In the data rows, the value 128 means zero.
Some points, one per row:
[134 144 152 155 153 152 152 151 152 151 152 151 152 153 155 160 168 152 138
 139 139 139 137 132]
[147 165 171 166 164 159 154 155 154 153 157 155 152 150 153 139 109 111 127
 137 142 136 139 133]
[136 147 153 154 152 151 151 150 150 151 152 152 152 153 156 163 177 180 146
 140 141 140 138 131]
[122 117 115 124 131 137 139 144 146 149 148 149 145 146 146 138 110 114 129
 136 138 140 134 131]
[131 136 142 143 148 147 146 150 149 151 153 151 151 151 153 157 156 130 132
 139 141 141 138 133]
[122 118 117 123 132 139 144 146 148 148 149 149 151 151 153 158 167 152 138
 139 142 140 137 130]
[144 154 159 157 153 152 152 152 151 150 152 151 153 153 154 163 178 186 161
 146 143 142 138 131]
[114 106 092 082 073 071 067 068 068 069 071 074 077 081 086 095 108 113 109
 112 116 122 127 127]
[127 132 137 142 146 143 145 146 148 146 150 150 147 145 140 129 105 113 128
 137 137 139 137 134]
[124 122 122 129 136 141 145 147 148 149 151 152 152 154 157 164 178 181 140
 139 139 139 137 132]
[128 132 138 145 147 148 148 149 148 149 150 151 150 151 153 159 168 166 147
 145 142 141 138 131]
[126 129 134 141 144 146 147 148 149 149 149 150 150 150 150 154 155 136 135
 138 140 139 136 131]
[126 126 134 148 148 153 151 154 154 152 150 153 154 156 156 157 144 114 126
 137 141 137 137 131]
[145 155 158 151 149 151 149 150 149 146 149 151 148 152 155 159 180 194 174
 152 146 138 138 133]
[129 133 141 147 148 150 150 150 150 149 150 151 151 151 153 159 171 173 152
 145 143 141 138 132]
[124 120 121 127 138 144 146 151 148 152 148 151 151 149 150 151 129 117 129
 136 141 137 137 131]
[113 098 085 073 062 051 049 045 040 042 041 040 036 037 037 045 052 058 045
 038 036 043 070 117]
[126 127 131 139 143 147 147 149 148 151 150 149 151 149 148 138 104 110 126
 135 137 138 135 131]
[133 142 150 152 150 150 150 150 150 150 150 150 150 149 149 144 112 112 126
 134 136 138 137 131]
[121 119 125 143 153 155 155 155 155 154 154 154 154 156 157 165 181 198 193
 160 148 143 139 132]
[111 099 084 071 061 053 050 044 042 043 040 040 038 036 035 031 025 025 035
 041 052 062 089 120]
[154 166 165 158 157 152 154 152 149 144 145 151 151 151 156 161 175 185 177
 152 146 140 140 127]
[131 144 150 153 156 150 151 149 151 150 152 149 149 151 150 161 169 170 149
 142 142 139 137 131]
[129 130 136 141 144 146 147 147 149 149 149 148 150 150 150 147 124 116 128
 135 138 138 137 131]
[111 099 083 072 061 055 053 049 046 046 047 045 048 049 053 063 085 112 132
 149 160 147 135 130]
[150 163 168 163 156 159 155 150 154 156 150 153 156 156 154 159 164 145 131
 140 139 136 137 133]
[129 132 139 149 149 152 153 151 151 150 151 151 148 147 149 145 129 118 130
 136 137 138 136 132]
[122 120 118 123 132 138 143 145 146 147 149 150 151 153 155 163 178 188 156
 143 142 139 137 132]
[134 143 151 155 154 153 152 152 152 152 152 153 154 155 158 166 184 203 206
 162 147 142 138 132]
[126 127 129 133 137 140 142 144 145 146 148 148 149 151 153 159 166 144 133
 137 139 139 137 131]
[122 114 110 115 123 134 142 143 144 146 146 149 149 147 151 155 158 146 140
 140 142 141 138 132]
[126 124 124 126 131 135 139 141 143 145 146 147 148 151 155 162 179 201 205
 167 149 143 138 132]
[119 110 106 108 120 132 137 144 142 147 150 149 148 152 144 139 119 116 129
 139 138 137 136 136]
[112 105 090 068 059 055 047 044 048 046 038 041 039 040 037 047 059 067 056
 042 042 035 040 073]
[112 102 085 071 061 056 053 047 048 045 046 047 046 045 050 060 079 106 123
 122 091 090 113 127]
[122 120 123 135 145 149 149 151 152 153 152 153 153 154 155 159 162 133 132
 137 139 139 137 131]
[112 103 082 074 062 053 049 043 046 038 036 044 034 039 043 050 061 083 087
 072 057 048 057 088]
[134 140 147 149 148 148 148 149 148 149 150 149 149 149 147 146 126 118 129
 136 139 139 136 131]
[146 159 161 157 156 156 151 150 152 153 150 152 152 151 148 151 135 121 129
 139 139 141 136 132]
[133 143 150 151 151 151 150 147 149 148 153 152 151 148 151 161 172 166 145
 140 142 137 135 134]
[129 133 140 145 146 151 146 150 150 150 152 151 153 153 153 162 170 148 137
 138 141 139 137 133]
[185 197 189 179 173 165 163 161 160 157 157 156 155 155 156 162 175 179 159
 149 144 145 139 131]
[111 099 081 071 058 052 049 047 045 043 039 040 038 034 034 035 034 035 036
 043 050 056 072 099]
[122 121 119 123 129 136 140 142 145 147 149 150 151 152 155 160 172 139 129
 137 138 138 137 132]
[122 122 129 147 152 153 153 154 154 152 153 152 154 153 152 150 129 119 129
 136 139 139 136 131]
[123 122 119 127 133 139 141 144 148 147 146 147 148 141 118 076 086 104 123
 136 137 139 133 131]
[131 134 140 142 145 145 145 147 149 148 150 149 149 150 152 150 113 109 124
 135 139 138 139 132]
[130 134 137 140 142 142 143 146 146 147 147 149 149 151 154 161 174 184 162
 148 144 141 138 132]
Here are 10 more points, each followed by its number:
[128 131 138 144 146 148 149 149 150 150 151 148 151 152 155 161 174 176 151
 145 142 141 138 132] 0
[135 139 153 151 152 155 151 152 153 152 150 150 150 151 152 141 115 116 128
 138 138 141 136 130] 1
[138 146 150 151 149 149 148 148 149 149 148 148 149 148 146 135 105 112 126
 135 137 137 136 130] 2
[146 157 160 158 155 153 152 151 152 151 152 152 153 155 156 162 168 135 131
 136 139 139 137 132] 3
[133 139 147 150 150 150 149 150 151 151 151 151 151 151 146 105 086 105 123
 133 136 137 136 131] 4
[108 096 086 070 062 052 053 047 045 042 044 040 039 043 045 053 065 075 072
 058 056 055 070 101] 5
[120 116 114 120 130 140 144 145 150 147 151 151 152 152 154 160 165 139 134
 137 139 139 135 131] 6
[124 123 122 122 128 133 138 142 144 145 147 149 150 150 154 162 172 145 130
 135 138 136 136 131] 7
[121 118 121 126 138 146 145 151 150 149 150 153 153 157 160 168 184 202 167
 141 142 139 140 133] 8
[187 193 185 177 168 162 162 159 157 155 157 156 153 154 154 160 173 184 181
 161 151 146 141 133] 9
Which two of these numbered points are nearest to each point below, ignoring the 3 directions in which the first points spread most? Their numbers follow each, nearest first.
[127 121 133 137 146 147 145 150 148 152 149 147 146 146 142 136 107 117 125
 139 137 139 135 130] > 1 2
[145 155 156 156 149 152 148 148 150 149 149 152 149 152 152 160 165 137 132
 136 138 139 136 130] > 3 0
[120 116 111 118 132 140 145 148 149 150 151 151 150 152 154 159 169 158 140
 140 141 139 138 131] > 6 7
[138 145 151 151 150 149 149 150 150 151 151 150 152 152 155 158 153 119 128
 135 138 138 137 132] > 3 0
[119 114 110 116 130 140 146 149 150 151 152 153 154 156 160 168 185 204 173
 142 140 139 137 131] > 8 5
[137 155 167 166 162 159 158 158 156 156 156 156 156 157 160 167 183 192 153
 142 141 140 138 132] > 0 5
[119 113 108 112 122 134 141 144 147 148 149 149 149 150 151 154 151 129 132
 138 139 139 136 132] > 6 7
[123 123 135 153 157 158 157 157 156 155 155 154 154 153 151 146 111 114 127
 137 138 138 138 131] > 1 0
[109 098 085 068 063 054 048 042 043 039 043 040 033 038 037 043 057 066 052
 035 032 028 039 103] > 8 5
[114 097 083 070 062 051 048 044 043 043 039 037 038 039 043 048 063 086 094
 074 052 045 044 099] > 5 0
[127 129 132 144 154 147 151 150 151 149 151 150 148 147 142 099 090 105 124
 132 135 137 135 138] > 4 2
[138 155 154 153 155 151 152 154 148 152 150 148 149 152 149 160 155 125 132
 133 144 136 133 126] > 3 1
[128 129 135 138 139 144 144 145 145 148 148 149 150 147 124 067 077 099 118
 131 135 137 135 131] > 4 2
[112 099 084 071 060 053 045 045 045 042 042 041 040 038 039 044 054 057 041
 035 038 044 064 117] > 8 6
[132 138 145 148 148 148 148 147 148 147 148 148 147 147 146 146 142 131 136
 140 140 140 138 131] > 1 3
[119 113 108 109 117 129 137 142 144 146 148 148 149 152 153 161 177 189 167
 149 144 141 137 132] > 8 6
[111 099 085 070 058 053 047 045 042 040 039 037 035 035 035 039 047 050 038
 035 033 033 049 125] > 8 5
[206 204 195 183 172 169 163 160 159 157 157 156 154 154 155 160 174 187 181
 162 152 147 142 132] > 9 2
[199 200 191 180 172 165 162 159 158 155 155 153 151 152 153 158 169 179 172
 160 152 146 141 133] > 9 2
[119 113 107 108 118 132 139 144 146 148 149 150 152 153 157 164 182 199 189
 153 145 141 137 132] > 8 5
[121 115 110 112 124 134 140 143 145 147 149 150 150 151 154 159 164 141 133
 139 139 138 137 130] > 6 7
[187 191 184 174 167 163 159 157 155 155 153 151 150 148 146 140 128 126 135
 140 142 141 139 131] > 9 2
[184 188 183 174 167 163 159 158 157 156 156 156 156 157 160 169 187 211 230
 238 236 227 195 146] > 9 2
[141 145 153 155 152 151 152 150 153 152 152 155 157 155 161 167 185 198 142
 136 138 138 138 132] > 0 8
[173 196 190 179 171 167 163 160 158 154 156 151 150 147 142 129 114 121 134
 139 142 141 140 132] > 9 2
[118 113 106 109 123 136 144 146 147 149 149 150 149 150 152 155 164 159 147
 145 144 141 138 132] > 6 8
[122 119 120 134 142 147 150 151 150 152 152 153 152 153 155 161 168 145 136
 138 140 139 137 131] > 6 5
Here are 10 other points, each followed by its number:
[144 154 162 161 158 156 155 154 156 153 152 155 155 153 163 164 181 196 175
 147 141 143 137 134] 0
[124 123 124 130 135 142 144 146 148 148 149 151 151 154 157 166 184 206 217
 197 157 146 140 132] 1
[130 138 149 154 155 153 153 152 153 153 153 153 153 154 157 164 178 183 150
 142 141 140 137 131] 2
[112 098 084 070 059 053 048 044 043 042 039 040 040 040 042 049 065 086 096
 084 065 094 131 131] 3
[203 201 191 182 173 165 160 157 156 159 158 149 154 147 145 140 127 130 139
 138 142 139 136 129] 4
[197 197 187 179 170 165 162 159 158 156 157 155 157 154 159 164 181 192 177
 156 149 145 139 132] 5
[126 126 132 141 144 147 147 149 149 149 149 150 150 151 152 155 160 145 138
 140 141 140 137 130] 6
[118 114 113 122 136 147 149 151 151 152 151 153 152 155 155 162 177 192 177
 152 145 144 139 132] 7
[112 100 085 072 061 055 051 049 047 046 046 045 045 047 050 060 079 105 125
 134 129 127 132 130] 8
[113 099 086 071 061 054 050 048 046 044 044 044 044 044 047 053 066 071 049
 044 050 064 098 122] 9
Which two of these numbered points are nearest to each point below, ignoring the 3 directions in which the first points spread most? Their numbers follow each, nearest first.
[158 161 160 155 156 152 144 146 147 146 148 148 141 148 150 136 108 116 125
 133 134 142 135 131] > 5 8
[129 134 139 147 147 147 153 150 151 149 152 151 153 154 161 169 183 206 218
 184 150 144 138 132] > 1 0
[113 100 086 071 059 054 050 047 046 043 044 041 040 042 047 057 075 100 121
 131 139 148 141 131] > 8 4
[141 151 155 154 152 150 149 149 150 150 151 152 153 153 157 165 183 204 215
 195 159 147 140 132] > 1 0
[129 132 139 144 148 147 149 148 148 149 150 149 148 148 146 135 110 115 127
 136 138 139 136 131] > 0 2
[112 094 083 060 048 030 026 015 011 001 000 000 000 000 000 007 025 052 079
 094 106 117 125 122] > 8 4
[134 137 146 152 151 147 151 149 152 150 149 151 151 150 144 123 092 107 120
 132 136 141 137 129] > 0 5
[111 100 084 071 061 054 050 048 046 044 043 042 043 043 045 056 074 100 120
 128 134 154 148 135] > 8 4
[128 133 143 149 151 151 151 150 150 151 150 150 150 149 145 131 103 111 127
 136 139 138 137 131] > 0 2
[128 128 134 138 140 145 144 147 147 146 150 149 145 150 150 156 158 143 136
 139 140 141 137 129] > 6 2
[129 138 150 155 156 155 154 154 153 153 154 154 154 156 159 167 186 205 214
 182 152 144 140 133] > 1 0
[111 098 084 069 060 052 048 044 042 040 038 036 035 034 034 034 038 031 030
 032 036 046 114 129] > 9 3
[150 162 167 163 158 154 155 152 152 154 154 154 153 158 158 166 184 202 189
 152 148 141 136 134] > 0 6
[149 160 159 160 155 153 154 153 153 149 149 149 148 142 134 103 095 109 131
 133 137 141 133 135] > 5 8
[112 099 084 070 060 052 049 046 043 041 040 039 039 039 041 046 063 078 072
 050 040 039 049 107] > 7 6
[109 094 075 058 043 028 015 005 000 000 000 000 000 000 000 000 020 051 075
 092 105 114 121 126] > 8 4
[114 096 082 069 061 043 055 042 044 044 038 037 035 039 037 041 058 068 064
 042 041 036 036 070] > 7 6
[128 133 143 150 152 150 151 152 153 155 152 152 154 155 158 166 182 193 148
 140 141 139 135 133] > 2 6
[146 158 160 157 157 155 154 153 150 152 153 151 152 147 146 139 103 110 125
 135 137 134 141 135] > 5 0
[165 179 176 172 162 157 159 154 158 153 156 156 154 154 152 153 143 125 132
 138 140 140 140 132] > 5 8
[133 131 140 141 148 147 148 150 154 152 157 152 151 150 146 126 099 106 128
 130 137 138 135 131] > 0 1
[123 124 133 149 153 154 153 153 153 153 153 152 151 150 146 127 099 111 126
 135 138 138 137 131] > 0 2
[109 101 081 068 060 050 045 043 043 038 038 038 035 032 030 030 030 024 027
 034 029 037 070 121] > 9 6
[113 099 085 070 062 053 049 047 043 043 040 040 041 042 042 050 069 085 089
 062 051 055 103 125] > 9 0
[112 101 086 072 061 054 051 049 047 046 045 045 046 046 050 060 081 107 130
 146 165 186 173 140] > 8 4
[111 100 084 069 060 053 048 045 043 042 039 039 038 038 040 048 065 086 096
 090 068 053 050 078] > 1 7
[130 136 144 147 148 148 150 150 150 151 152 151 152 154 157 164 179 187 152
 142 142 139 137 132] > 2 6
